In the data rows, the value 128 means zero.
Here are some points, each followed by its number:
[151 169 165  95 129 105  99 131 117 133  89  97 135 140 121 171 105  95
 107 126 122 130 112 119 151 124 110 155  97 129 170 130 159 147  98  80
 127 166 141 116 136  97 112 148 122 106 139 169 141 169 103 145 158 122
 134 126  89 149 130  94 154  86 135 112] 0
[128 133 112 132 130 100  92  88 150  97 107 134 164 147 114 120 117 128
 165 105 103 155 110 145 162 161 139 115 138 153 110 108 149 122 112 129
  64 154 129  86  91 160 142 108 145 116 167 137 145 149 125 129 113 122
 103 136 154 117 118  90 162  94 100 171] 1
[146 163 138 128  92  82 104 140  97 129 128 101 150 133 134 177 114 116
 123 111 114 145 139 132 146 107 137 144  97 104 162 142 103 123  90 121
 152 164 136 142 167  94 145 130 153 129 135 141 124 161 106 114 152  95
 164 140 105 133 151  98 112  93 117 131] 2
[145 112 120 144 149 129 125 107 116 108  97 142 147 150 134 125 101 146
 140 115 102 136 102 141 141 155 122 113 127 151 109 114 157 133 104  97
 111 149 138 108 140 142 127 128 145  92 126 133 162 162 137 171 107 137
 104 108 106 107 158 114 167 114 118 142] 3
[ 91  89 106 151 128 140 170 116 139 145 186 166 128  94 144 115 156 161
 133 116 122 152 118 136  98 150 165  89 174 149 107 105  91 109 136 180
 130  99  97 131 124 146 152  87 159 159  97  93 113 107 153 101 104 147
 111 166 154 113 140 148  92 161 113 157] 4
[ 92 133 159 105 165 163 156 123 163 168 158 135  96  84 108 130 163 100
  94 156 152 111 107  93  93 136 143 128 161 152 149  94 140 155 163 147
 145  96  89 118 100 133  96 126 104 156  89 136 102 101 138 108 136 175
 100 137 152 163 114 136 103 152 164 108] 5
[115 151 196  86 144 119 120 107 159 141 131 111 129  97  97 154 137  98
 111 133 107 150  89 103  92 141 142 153 153 185 185  89 146 140 102 119
 132 149 102  98 100 129 105 123 139 154 134 170 121 156  92 112 157 158
 100 142 109 164 118 124 124  92 144 122] 6
[144 111 120 136 143 128 128 103 119 111  97 143 150 148 144 126 106 141
 132 115 109 140 102 136 144 160 126 109 124 149 112 111 156 131 103  97
 106 151 139 107 138 139 128 125 145  87 125 133 165 170 140 169 107 136
 104 122 105 111 152 108 166 110 109 144] 7
[154 166 129 130  94  77  97 115 117 130 119 123 139 139 163 149 105 111
 112 101 111 143 133 135 193 122 142 121  94  99 162 150 153  88 112 121
 112 164 136 111 131 109 144 131 133  87 145 158 141 158 183 116 167 105
 142 151 118 119 127  87 128  95  98 141] 8
[ 95 138 162 101 166 164 153 133 164 165 150 132  89  89  98 125 161 100
  96 167 152 101 113  84  99 134 131 138 152 146 147 104 146 169 164 135
 147 102  98 120 100 126  90 145  99 152  96 137 107  99 129 113 137 172
 104 117 151 172 124 145 107 149 170 102] 9
[105  89  96 170 113 125 153 118 121 123 166 161 137 111 151 105 137 167
 144 103 105 155 124 149 114 147 165  94 160 134 107 121  86  95 124 170
 133 112 113 139 136 147 161  89 164 146 107  83 122 121 153 113 100 130
 120 151 150 100 149 143  91 148 107 160] 10
[104 141 159  96 153 160 151 147 156 167 148 115  84  95 105 130 160  97
  93 169 167  91 137  84 101 110 118 149 136 129 155 116 139 164 172 137
 156 100 104 139 109 113  89 151  84 150  99 140  96  88 124 107 144 160
 122 120 144 173 108 151 106 158 180  90] 11
[146 103 124 139 149 128 135 106 118 105 103 146 146 154 127 117 108 144
 141 121 101 140  97 141 139 156 122 115 127 149 108 107 156 139 109  94
 111 148 141 106 142 145 127 127 141  90 132 130 163 162 130 172  97 136
 100 109 106 108 163 121 163 112 121 140] 12
[151  95 113 147 145 141 129 110 120  99  92 147 145 152 123 110 103 151
 153 128 102 131 101 138 132 148 120 110 128 149  97 119 150 137 112  93
 119 136 150 114 141 152 129 132 145  98 137 122 163 152 124 173  94 131
 111  98 109 107 163 131 166 124 121 131] 13
[113 118 114 153 125 106 105  85 148 115 131 159 151 121 134 102 129 149
 146  97 101 163 112 141 135 165 166 104 164 167 115 108 132  97 117 158
  89 135 108 101  95 162 159  82 156 145 142 117 130 129 146 109 117 130
  99 156 160 116 116 113 128 116 100 165] 14
[146 159 167  89 126 140 121 165 133 141 124  87 100 126 103 146 134  98
 125 165 151  84 150 105 103  84  98 177  96 103 161 151 124 153 141 106
 157 127 141 139 134  99  92 168  93 140 147 154 114 110  83 116 162 122
 157 102 105 164 106 153 121 122 160  82] 15
[122  99  95 168 100 117 136 119 108 115 149 151 147 130 159 119 127 160
 136  99 111 160 132 156 130 136 152  95 146 116 102 136  90  91 116 157
 137 119 126 148 150 137 169  98 162 137 112  87 131 133 150 123 111 116
 134 150 140  94 150 124 106 145  98 154] 16
New points follow, each followed by the numbers of its three nearest points above, nearest first.
[156 114 115 121 117 145 133 158 105 119 112 114 113 158 132 111 115 141
 142 139 149  89 163 131 118  86  85 155 100  97 114 166 125 123 141 112
 143 116 159 159 155 116 120 158  96 119 143 127 135 106 113 148 125 103
 160  93 102 115 112 163 137 141 138  98] 15 13 2
[158 126 109 131 112 133 124 160 101 117 106 120 120 163 147 115 110 140
 130 126 149 102 166 141 131  97  91 142  97  96 115 165 128 111 127 109
 141 125 160 158 156 113 130 148 107 115 143 128 139 122 125 150 137 101
 158 111 102 112 113 147 143 135 129 107] 15 2 13
[133  94  96 153 111 156 152 159 107 104 140 133 120 129 122 115 134 140
 151 139 124 117 154 143 113 102 123 116 112  81  89 157  72 128 140 139
 166 104 146 165 145 123 142 143 135 135 126  90 123 101 117 131  98 113
 162 107 131 110 149 163 107 165 119 120] 16 10 13
[132  91 131 134 173 162 157 109 140 114 120 153 128 133  95 103 126 146
 163 157 104 109  89 124  96 149 107 122 145 159  99  99 151 163 138 102
 116 122 139  97 123 160 101 145 128 104 138 127 160 130 114 166  77 154
  92  78 118 128 166 163 151 134 148 122] 13 12 3
[134 139 112 138 123  92  91  94 136  99  95 130 167 157 129 130 103 129
 152 100 103 155 111 147 169 155 135 118 121 138 121 123 152 123 106 122
  73 156 138  97 113 148 144 115 146 105 161 139 150 161 130 139 118 113
 115 133 140 112 124  87 161  94  99 162] 1 7 3
[145 154 111 125  94 100  84 140 112 119 100 105 138 163 155 142 108 120
 117 103 153 131 163 147 171 108 114 138  97  98 131 166 133  95 120 123
 101 137 149 146 128 110 149 124 117 118 152 137 121 130 134 127 157  93
 159 149 127 111  85 101 149 112 102 135] 8 2 0
[143 112 117 122 125 154 145 162 116 119 117 113  98 147 114  98 128 138
 149 157 149  82 167 129 106  87  86 157 110  99 114 160 113 127 151 121
 148 103 160 157 148 119 112 165  91 125 142 122 126  92 106 144 119 112
 153  87 114 125 113 178 129 153 148  95] 15 11 13
[156 137 115 121 111 116 115 145  93 133 107 114 132 164 174 143  98 138
 100 109 155 130 149 141 157 118  96 131  96 115 125 157 150  97 106 100
 117 138 155 145 159 104 129 133 116 100 119 139 148 148 149 161 154 106
 147 145  90 106 100 108 164 120 110 125] 8 0 2
